Named turns come first, each shown by rows before and after it. Which turns, in which order, take the first row of each pair that follows to the second? Write the first one first, as in the answered first pair.
gan (before => after):
[  9 -15   2  -1  15 -15  -3 -10  -3  -5 -22   8  19   2   7] => [ 11 -11  -5   2  13 -18  -2  -6   1  -3 -14  11  17   3  11]
[  1 -13 -26 -45 -26 -45  21 -20  31 -15 -47 -13   9  28 -16] => [  2  -7 -32 -30 -34 -56  27 -10  40   0 -38  -6  -6  36   2]
[ -5  23  -2 -16  14  -6  48   1  -1  40  17  18 -52   4  61] => [-15  45  15  42  13  -9   0   3   4  51  16   8 -59   8  36]
[ -9  24 -23   2  13  -8  28   7  10  20  10   4 -41  15  41] => [-16  42  -6  37  15  -7 -11   3   9  15  13  -8 -39   9  14]
zope (before => after):
[-44  23 -18  27  26 -11  21 -13 -31  18   9  -6 -41 -15  24] => [ 11 -29   5  52 -25  11 -47   7  -3  -6 -18  11  11 -19  -7]
[-22  20 -11  13 -11 -38 -30  13  23  -5  -1   4  35 -17  11] => [-38  43  -8  26  16 -22 -14  17  -1   2  17   1   8 -20  16]
[  9 -24 -15 -35  -5 -16   2 -15  -1 -10 -18  -2  20  -7  -8] => [-11  -2  -3 -21  28  15  13  -4 -34   1  13  -4 -14  -8  -1]
[  1  16 -10 -12   3 -13  27 -14  -1  13   1 -14  -7   7   0] => [ 11   7  10  15  -2  30  -8  11  -6   1   4   1   1  -4 -16]
taf (before => after):
[ 19 -22  16   1 -18  16 -16  11  -7 -16  -8   7  33 -11  -6] => [-11  18   1  14  -3 -38 -10 -18   9   6  -8 -15  19   4  -9]
[ 10  -1 -23 -12  20  29  39  20 -26   7  14  16 -41   9  53] => [ 18 -39 -31 -61   2   1  41  -5 -13 -16 -14   7  20  -7  22]
[  2   1  20  11   1   8 -21   3 -15 -33   8  -2   6  -7 -44] => [-14  11  18   9   9 -19 -15 -14  -8 -27   4 -13   7  -5 -49]
[ -8  -3 -22 -38  13 -15  28 -11  -5  10   1 -12  -7  -1  19] => [ -7  -1 -15 -21  16   5  32   3 -13  13  13  -3 -23   0  29]

(2 to 3 turns a pair)
[-27  -2  -4  12 -26 -26  17  -4   0  33 -14  31 -44  38  29] => [ -8 -15  -7  15 -47 -34   1  -7  19  25 -31  41 -24  42  23]  zope, zope
[  1 -10 -37 -44  13  37  80   3 -21 -16  11   0  11 -11  13] => [ 42   1 -15  60 -49   8 -19  25  49   7  -5  25   3  21  15]  gan, gan, zope
[ 20 -25  10  28 -15  17 -30  21  13   1   1  22   1   1  -2] => [ 18 -38  15   3 -12  23 -19   9   4 -15  -4  20  20  -7 -16]  gan, gan
[ 21  21  11  41 -20 -30 -33   8  22  12  -7   7  -7  11  -7] => [ 12  15  11  25 -22 -39 -33 -12  19   0 -19   2  15   3 -43]  taf, gan, taf
[ -2  13   3 -13  12  15  31   6 -37   4   6  -1  -1  16   9] => [ 25 -11  10   4 -10  30  12  21 -21  -7  -4  14  13  18   1]  taf, gan, zope
[ -8 -28  -4 -46   1  -3  33  14  -4 -16  31 -16  15   6  16] => [ 14 -16   8  28 -24 -13 -21  30  27  10  27  -7  -1  30  25]  gan, gan, zope
[-14  25  -2   3  14 -22  20  -4  13  37   7   2 -21  14  29] => [ 17  -7  13  10  -1  34  -5  31   2  22  10  24 -11   5  31]  taf, gan
[ -7  15 -18 -23  13 -46  22 -20   4  19 -13 -19   6  -4  11] => [-23  36   1  18  22 -27  -9 -16 -10  19  -4 -28  -7 -13 -24]  zope, taf, taf
[ 24 -27 -12 -42  -7  11  28   7   0 -11  -8  13   8  -2  28] => [  1 -12 -19 -45   8 -23  39 -17   3  -6  -8 -13  13  -7   7]  zope, taf
[ 31 -50   0  10 -18  53   0  52   4 -10  26  53  -3  15  43] => [ 12 -16 -30   7 -24 -24  29  29  45  18  17  37 -26  42  75]  gan, zope, taf
[-14 -30   5 -15 -19 -25   2   5 -14  -9 -26 -12  14 -33 -31] => [ -2 -24 -11 -21 -25 -36  28  20   0  11 -15   6  -9 -12  24]  gan, gan
[ 14   4   5 -22  -9  -5   9  39  22   4  13   9  -8  29   3] => [  8  -9  -5 -49   3   0  20  30   6 -12  14   0  16  18 -19]  taf, zope, taf
[-16   2 -24 -17  -8 -31  11 -13  18  -4  -2  -4  61   7 -10] => [-32  28  -3  20  17  10 -13  -9 -12  -6  18 -13  44  -6 -27]  taf, gan, gan
[  1 -34  -8 -31 -24   3 -34  -1  -5 -22 -29   6  32  23 -41] => [  6 -31 -22 -45 -35  -3   0  20  14  -8 -17  22   2  45  22]  gan, gan
[ -6  13 -11 -24  48 -12  71 -39  -9   5  -9  -5  -3  27  25] => [ 10  29  10  38  41  29  41   4 -18  19  16  14 -38  37  42]  taf, gan
[ 15  20  10  12   3  23  -3  26  13   2  14  20 -54  37  49] => [  2  14  36  30  11  35 -52   4 -16 -22   3   0 -14   7 -39]  gan, gan
[ 14 -28 -13 -44 -16  22  37 -14   4 -32 -17   7  45 -13 -32] => [  8  -8  12  21 -22  22 -28 -15   3 -24 -13  -7  34 -13 -66]  taf, zope, taf
